One turn sends every row of this set to another row. A few are shown first. Where does it send the rows asked after them?
Levem: [ 26  -7 -26 -39  17   7  19  -4  11   1  28  31]
sig: [ 47   6 -27  -2  12   0  19  42 -32 -13  21 -15]
sis: [ 31   2 -44 -12  -3 -11   7  -1   2   6 -14  35]
rov: [-11  10  -8  36   7  15 -39  13   2  20  -9 -24]
sisif: [  3   4 -47  11 -14   9  11 -18 -10 -24  -6  12]
zuda: [-21 -37 -11  39  11  20  15  33  -6 -16 -23 -10]
zef: [  8 -37  19 -10  34   1  -4  45  33  25   7 -15]
foz: [ -6  24 -22  34  31   2  20  -4 -41  11  32  24]
rad: [ -2  -4  14  18  50  18   4  48  10  33  23 -21]
dab: [-10  15  20   2  37  14 -18  21   8  50  25  -3]
milem: [-21  25 -26  12   2  11  29 -19 -23  -7  22  25]
kazar: [ 24 -13  -8 -12  38  17  18   2 -12  -8  60  12]
Gebuf: [-11 -11  12  -3  -6 -10 -32   8  30  28 -14  -7]
zodad: [-38   7  23  19  14  25 -15   3   9   9  28 -24]
maza: [-19 -17   4  45   8  13  -8  30   6   0 -15 -35]
rezez: [ 19  -8  -9 -25 -28   5 -27   7 -11  -3 -25  -7]
dizu: [-20  -8 -14  26 -16 -12  15 -24 -16 -21   5  12]
Girok: [ 14  24 -32  -5  36  23  23  -3 -19   2  39  26]
Meto: [ -1  19  20 -40  25  26   5  11 -24  19  41   3]
tuvir: [  8 -11   2 -25 -22 -23  41  20 -10 -17  16  -5]
vidip: [  3 -36 -13  16  17  -7   7  45   4  18 -38  12]
Zok: [ 40 -19 -46  13   2 -10 -15   2 -12 -12 -13   9]
bogip: [ 20 -11   4 -12  28  22 -38  22  27  24  19 -21]
Rem: [-40   1  27  35  23  11  14  32   5  18  13 -18]
vogib: [  6  21   5 -12  -1 -32  47  30 -29  14  21  10]
naf: [-39 -16  13  35  29  14  37  32 -14   7   1   9]
Supa: [ 35   5   1 -47  14   8 -16  24 -11  27   4   7]
von: [ 17   1 -13   0 -12   4  34  26 -28 -37  30 -22]
fosi: [-20  21  -2   6 -29   6 -12  -4 -30   2 -22  -5]
mika: [ -1 -21  -2  14  58  27  20  51 -12  16  15   3]
lozo: [  1 -24   4  18  10 -11 -12  41  23  27 -29 -15]
zin: [ 32 -15  -8 -26  18 -29  11   1   4  21  12  38]
Zunu: [  3 -53  10 -12  36   7  20  45  15   9  -4   9]
mida: [-19  35   5   3   6  36  -3   8 -45  -1  21 -14]
memip: [ 28  24 -23  10  -3 -23  28  38 -41  11  -3   0]

mida turns into rezez
rov turns into bogip
milem turns into sis
Now these:
memip turns into sig
zin turns into foz
vidip turns into mika
Rem turns into lozo

One turn sends every row of this set to another row. A few are shown first. Where does it send the rows asked after them?
matos: [-12 -16   7 -28  13  37 -61  28   3 -17 -44   8  -8 -19  55 -36  43  37
  25  -2 -58]
Posug: [-29  41 -22  -9  18  22 -38  42  -5  12 -20  22 -13  14  54  25 -23 -19
  35 -11 -59]
tiv: [ -7  16  -8  16  43  -3 -76  18 -34 -27 -11  20 -49 -19  -6  -4 -15  -6
 -33 -27 -76]
Bul: [-34  11  23 -15  18   8 -81   1 -25  22  -6  32  26 -15  58 -11 -18   0
   2 -20 -44]
mub: [ -9   4 -26   5  30  63 -15  29 -58 -10 -19 -16 -42  37  27   6 -10   4
  10  -7 -53]
Nug: [-56 -51 -38 -40  22  30 -50  28 -17 -29 -17  -2   1 -13  21   4   1 -22
  -4  34 -49]
nabi: [-35  17 -58  -6  62  46 -28  35 -16 -12 -38   5 -27  12  36  16 -19  -9
  18  10 -54]
futed: [-68 -32  17 -26  27  30 -68  23 -28 -17  -2  27  -3 -19  45   3 -12 -24
  20  32 -18]
kalum: [  8  -1  35  19   5  14 -32   8  -9 -35  -2 -22  -7   8 -13 -14  22   4
 -20 -21 -45]
fugun: [-20  26  15  -3  24   8 -77  14  -2  -5 -10  64  15 -28  34  -4  21   7
  21  -8 -27]
ket: [ 18 -26  -7 -24  29  28 -36  33 -27 -11 -38  10 -24  17  26  27  29 -44
  51   1 -45]
gela: [-12  -2  10  -3  51   1 -52   6 -28  11 -20  23 -23 -11  49   2  30  -1
  12  64 -84]
zuniz: [-10 -12  13  15   5  25 -63  14 -16  29 -13  18  -2 -16  63  12  -2 -12
  18 -41 -19]
Sanel: [ -5 -18  31 -43  28  36 -45  15 -32  -1 -41 -11  -5  -9  57  27 -17 -40
  -1  25 -80]
fep: [-17  19   4 -52  55  -8 -38   1 -15 -19 -55  -5   5 -12   2  12  29 -10
  29  21 -36]
tige: [-10  24 -11  11  27  38 -79  19 -18 -19 -25  32 -26   6  -2  -1 -35 -26
 -43  20 -31]
loz: [-12  -5   9 -19  28  28  28  27 -28 -31 -10   7  -7 -14 -18  18  17  -6
 -10   2 -36]
nosa: [-17  -9   2 -17  82  24  23  25 -16 -22 -17  10   9 -12  26  -4   1  -1
  10  -7 -70]
Zuros: [-28 -31  -2 -21  19  36 -26  36   4 -41 -10  -9   8   0  33 -11  40  16
  12   9 -96]
karo: [ -9   0  25 -20  15  30 -56  15   5  14 -25  30  16 -24  12  11  -4   6
  39 -33  -4]
ramop: [ -6   5 -19 -30  10  42 -47  32 -12 -26  -3  23  -1  17  -4 -11  43  28
 -14  36 -80]
Sev: [ -3 -15  25   5  39  10 -59  13 -34  -7   7 -11 -32  -7 -24   4 -26  -3
 -23 -37 -80]
Vur: [  5 -16   3  11   8   7 -65  29 -12 -30  -9   4 -49 -30 -33  16   8  -5
 -20 -36 -68]
lib: [ -8  -9  -7 -14  37  10 -91  17 -23 -19  -6  19 -31 -20 -53   3 -16  -4
 -21 -15 -60]
Lubov: [  1 -15  14 -29  69  12  -5  22   8  20  -8  18  24  -3  35   2  20 -13
  -1 -25 -35]
Tesa: [ 22  18   9  16  33  15 -21  16 -44 -12 -19  28 -23  17   6 -33 -36 -22
 -19 -30 -55]
Deg: [-37 -18 -29 -34  25  26 -41  20 -65 -23 -12  10  -7  -6  34 -14  -6 -22
 -55  28 -45]
lises: [-10 -25   1   0 -26   9 -66  16  -4 -14 -11  19 -19 -16 -30 -19  -2   5
 -21  30 -38]

matos turns into Lubov
kalum turns into Tesa
Now these:
gela turns into fep
Vur turns into Sev
Zuros turns into nosa
karo turns into zuniz
mub turns into Deg

